In the rows, zero is written as 128.
Named moves (each a turn or a mirror), then the moves between two rows, first move first; the first pair answered:
K_116 (before => after):
[189 141 104 132 116 150 100 156  85] => [171 164  63 122 138 144 122 135 113]
[171 157  92 131 117 131 138 112 108] => [180 148 111 131 112 134 127 118  97]
[119  81 197 125 114 128 110 152 100] => [ 77 135 102 100 166 117 162 114 163]
[191 122 133 173 114 162  74 101 147] => [166 146  85 164 138 157  98  83 180]
K_358 (before => after):
[152 124 125 150 115 127  96 107 138] => [136 142  94 105 123 111 145 127 105]
[124  98 130 123 125 116 147 102 135] => [135 101 122 129 122 121 135  95 141]
[185 112 165 187 128 153  93 100 186] => [166 173  57  98 146 126 200 130 117]
[126 138 128 132 137 144 126 122 151] => [118 142 122 112 139 135 142 131 138]
K_518 (before => after):
[111 162 120  87 120 116 136 133  98] => [ 87 143 151  93 126 112 132 129 108]
[116 129 130 168 115 149 116 124 184] => [141 145  97 167 108 155 119 126 166]
[132 132 107 159 115 152 115 110 132] => [133 140  93 145 117 147 132 118 118]
[173 156 139 114  93 128 137 156  76] => [142 143 158 102  96 116 157 167  79]
K_180 (before => after):
[114 123 147  98 141 105 144 149 107] => [108 117 165 108 139 105 129 141 123]
[203 149  80 155 134 162  78  93 161] => [209 166  52 125 130 155 108 111 124]
[104 116 129 100 116 116 117 149  76] => [100  98 151 111 118 117 101 148  88]
Now pairs of rows:
(2 to 3 moves a pair)
[163 146 101 191 152 146  77  84 175] => [143 117 171 113 122 103 143 172  34] | K_358 K_116
[ 89 145 107 178 139 132 116  82 221] => [ 44 139 111 133 147 104 169 107 196] | K_358 K_518
[124 158  49 149 162 119 147 126 157] => [177 105 150 183 118 132  82 154 109] | K_116 K_180
[149 139  87 145 130 161 159 112 129] => [144 102 147 167 127 165 122 114 144] | K_358 K_358
[131 121 128 142 143 134 120 107 173] => [114 102 158 110 135 108 149 137 126] | K_116 K_358 K_358
[123  98 180 156 125 123  99 128 154] => [122 138 107 156 143 128 120 103 190] | K_116 K_518
[ 44 116 152 137 156 105 148 108 171] => [ 75 160  75  99 150 106 188 121 112] | K_518 K_518 K_358
[151 164  91 142 152 151 107 126 143] => [158 164  89 125 140 148 122 149 103] | K_116 K_518 K_116
[110 114 133  92 128 120 149 140 112] => [106 129 105 109 146 126 149 118 149] | K_358 K_116 K_358
[136 153  77 104 128 124 161 139 105] => [111 152  75 102 137 117 166 131 128] | K_116 K_180 K_116
[127  87 180 124 111 122 112 149  96] => [129 145  76 138 144 135 122  93 168] | K_180 K_518 K_116
[207 128 106 157 130 150 104 139 122] => [175  93 163 169 137 145  88 136 148] | K_358 K_518 K_358
[134 148 105 121 133 139 180 150  77] => [ 76 113 153 132 155 121 174 132 140] | K_518 K_518 K_116
[117 169  87 127 141 116 153 132 161] => [165 137 150 164 107 135  90 140 138] | K_116 K_180 K_180
[153 163  76 111 112 134 186 123  76] => [120 163  74 104 128 126 201 117 105] | K_116 K_180 K_116
[170 119 154 122 120 151 106 147  97] => [104 103 179 105 142 124 137 144 125] | K_518 K_116 K_358
[143 124 139 154 124 143 106 115 140] => [152 131 130 124 111 133 132 140  90] | K_358 K_116
[141 176  84  80 124 126 174 138  79] => [178 184  66 117 115 149 132 117  98] | K_358 K_358 K_518
[126 144 109 109 123 121 153 136 111] => [153 140 118 146 112 139 106 117 132] | K_358 K_358 K_116
[131 171  43 140 160 151 113  76 163] => [111 142  89 162 161 151  86  68 194] | K_358 K_518 K_358
[175 117 146 112  98 117 133 119  43] => [203 134 115 153 107 142  88  79 104] | K_518 K_180 K_358
[152 177  43 117 128 138 158  98 122] => [143  88 205 132  89 123 110 142  76] | K_518 K_116 K_180
[190 114 145 149  70 153  81 143  80] => [120 161  59  77 115 123 186 140  93] | K_518 K_518 K_116
[190 132 135 165 100 153  71 120 117] => [ 83 158  82  99 159 114 174 116 157] | K_358 K_358 K_116
[ 65 117 116  85 125 111 141 167 129] => [ 74  92 160 112 117 118 104 168 136] | K_116 K_180
[176 144 105 128 107 140 115 134 106] => [177 139 109 141 107 142 104 128 120] | K_518 K_358 K_358
[177 115 151 164 109 151  84 117 146] => [175 145  91 154 127 153 106 102 168] | K_180 K_116
[ 99  83 176 121 140 105 109 152 101] => [ 69 117 115 120 175 107 130 116 158] | K_518 K_116 K_358
[167 116 147 129  95 138 106 142  79] => [101  89 181 137 125 125 109 121 144] | K_116 K_358 K_518
[153 159  90 118 129 130 137 138 110] => [158 128 135 124 115 128 124 154  86] | K_116 K_180
[183  82 143 178 133 171  80 114 167] => [113  51 199 107 138 125 147 167 107] | K_358 K_358
[103 137 116 112 145 121 138 123 182] => [152 159  84  99 125 129 141 141 133] | K_116 K_358 K_518
[ 99 154 134  68 138 113 167 153  96] => [156 128 186 147 119 151  70 122 141] | K_116 K_358
[150 122 175 160 114 114 110 141 113] => [ 95 135 155 127 143  91 164 143 124] | K_518 K_116 K_358
[110 134 116  73 119 113 192 158  84] => [ 84 120 138  73 131 107 194 152 104] | K_180 K_116
[ 79 118 144 126 155 116  94 109 203] => [182 168  67 123 114 143  89 127 112] | K_358 K_116 K_358
[ 94 178  35 127 161  96 151 119 173] => [165 166  71 108 105 101 140 179  48] | K_116 K_358 K_518
[ 68 111 151  78 133 100 190 162 101] => [ 66  86 196 104 127 103 151 152 124] | K_116 K_180
